Each path below is one point turned by a fixed rotation once a step. After each direction that follows a path, write how fast that rotation turns it, in degrees each step (0 if it stays still).
Each turn is a multiple of 5 degrees from 10 to 175, or 0.
Rotation 1:
[ -6  22  18   6 -16  -1   4   7   3   1  -5  10   8   3   4 -28 -10  -7
   7  16  10   1  28 -15  -2 -17]
[ -5  23  20   3 -19   1  -2  10  -1  -4  -2   8  15   7  -6 -32 -10  -8
   9   8   9   1  24 -10  -2 -14]
[ -3  11  18   1 -18   0  -7  12  -9  -4  -2   4  19   8 -11 -32  -9  -9
   8   4  11   9  25 -11  -2 -15]
[ -1   2  16   1 -17   0  -8  10 -14   1  -2   3  14   5  -8 -27 -11  -5
   3  10  11  15  31 -17  -2 -18]
[ -2   5  15   2 -15   3  -6  10  -9   6  -1   5   6   2  -1 -24 -13   1
   0  16   4  13  33 -21  -1 -21]
[ -6  18  14   3 -16   8  -8  13  -2  10  -1   7   5   5  -1 -27 -13   3
   0  13  -4   8  29 -19   0 -21]
[ -7  20  14   3 -19   8 -13  15  -1   5  -1   7  11   9  -7 -33 -10   3
  -2   3  -7   8  20 -14  -1 -19]
[ -4   8  12   3 -19   6 -15  16  -8   3  -2   4  15  14 -11 -37  -9   2
  -5  -3  -4  14  17 -13  -3 -18]
[ -2  -4   8   7 -17   1 -11  13 -11   6  -4   3  12  13  -6 -33 -10   4
 -10   1  -2  19  22 -18  -5 -19]
[ -3  -3   5  11 -16   2  -6  10  -6  12  -6   6   6  10   3 -31 -12   7
 -13   7  -5  16  24 -22  -6 -21]
[ -8  10   4  13 -18   3  -3   9   3  14  -8   8   4  11   5 -33 -12   8
 -12   6 -10   8  19 -19  -6 -19]
[ -9  16   5  14 -21   3  -2   9   4  10  -9   7  10  15   0 -39 -11   5
 -11  -2  -9   5  12 -13  -8 -14]
[ -7   8   3  14 -22  -1  -2   7  -3   5 -10   3  17  18  -6 -42 -10   0
  -9  -6  -3   9  11 -10 -10 -10]
Directions:
[  3 -10   0  -2  -1  -4  -3   1  -8  -6   0  -4   7   4  -9  -3   2  -4
   0  -8   5   6  -3   4  -1   2] | 70
[ -2   0   1   8  -4 -10   8  -6   3  -1  -5   1   5  -2   5  -1  -4  -4
   2   0   8  -5   0   4  -2   7] | 20
Rotation 2:
[  5 -23 -19  -6  -9  -4   4  19  -7   2  12 -26   0   6 -17 -19   4  -5
 -23 -13   2  -8  -9   3  26   9]
[ -8 -19 -14  -8   5   5   5  16  -6 -12   8 -28 -19   8 -17  -4 -21   1
 -22  -4  12  -4   5 -14  22  -1]
[  3 -18 -16   0   7  -6   2  -3 -16   2   3 -37 -10  -3 -13  -2   9   3
 -17 -15  15   0 -12 -18  26   3]
[ -5  -9 -14   2  -3 -13   8  10  -2   4  12 -35  -4   4 -16 -21  -9  -1
 -34 -10   0   7   3   2  22   7]
[  9 -19  -5 -12   8   3  -3  22 -16   1   7 -22 -11  17 -16 -13 -10   4
 -19 -13   6  -5  -3 -15  28  -5]
[ -6 -31 -24  -2 -10  -4   6   9  -7 -12  10 -30  -9  -2 -13  -3   4  -5
 -18 -14  15  -8  -5  -7  22   5]
[ -6  -5 -12   3  13  -5   7   0  -7  -6   7 -36 -13   3 -17 -11 -15   5
 -33  -2  12   3   2 -18  18   4]
[ 11 -14 -11  -7   7  -4  -1  11 -14  13   4 -34  -4   7 -15 -16   6   0
 -18 -16   2   1 -14  -4  32   4]
[ -8 -25 -14  -6 -11  -6   7  22  -4  -6  14 -26 -13   7 -14 -11 -15  -3
 -23 -14   4   2   7   1  24  -1]
[  3 -20 -10  -2   9  -1   0   6 -19  -9   6 -24 -13   6 -14  -4  -4   7
 -25 -11  19  -7  -4 -29  19  -4]
[  0 -13 -23   3  -1  -6   8   3  -4   0   7 -37  -2  -3 -17 -15   6  -4
 -28  -6   7  -4 -11  -2  23  15]
[ -2 -10  -8  -9  11   1   2  17  -6   3   5 -33 -15  12 -18 -13 -21   2
 -23  -6   0   6   3  -6  29  -1]
[  4 -29 -13  -6  -5  -7  -1  12 -18   1   8 -27 -11   4  -9  -5   5   0
 -12 -24  12  -1  -7 -13  29  -4]
Directions:
[ 3 -2  8  1 -7 -9 -2  4 -5  5  4  5  1  4  4 -5  0  2 -2 -9 -4  6  5  1
  1 -6] | 85
[ -5  -2   0   7  -2  -6   1 -10  -3  -6   1  -1  -2  -6   4   6   3   3
  -3  -3   8   2   3  -9  -5  -2] | 100
[  7  -5  -3  -1  -1   0  -3  -2  -5   5  -2   0   4  -3   2   2  14  -2
   7  -5   2  -4 -10   0   4   2] | 145
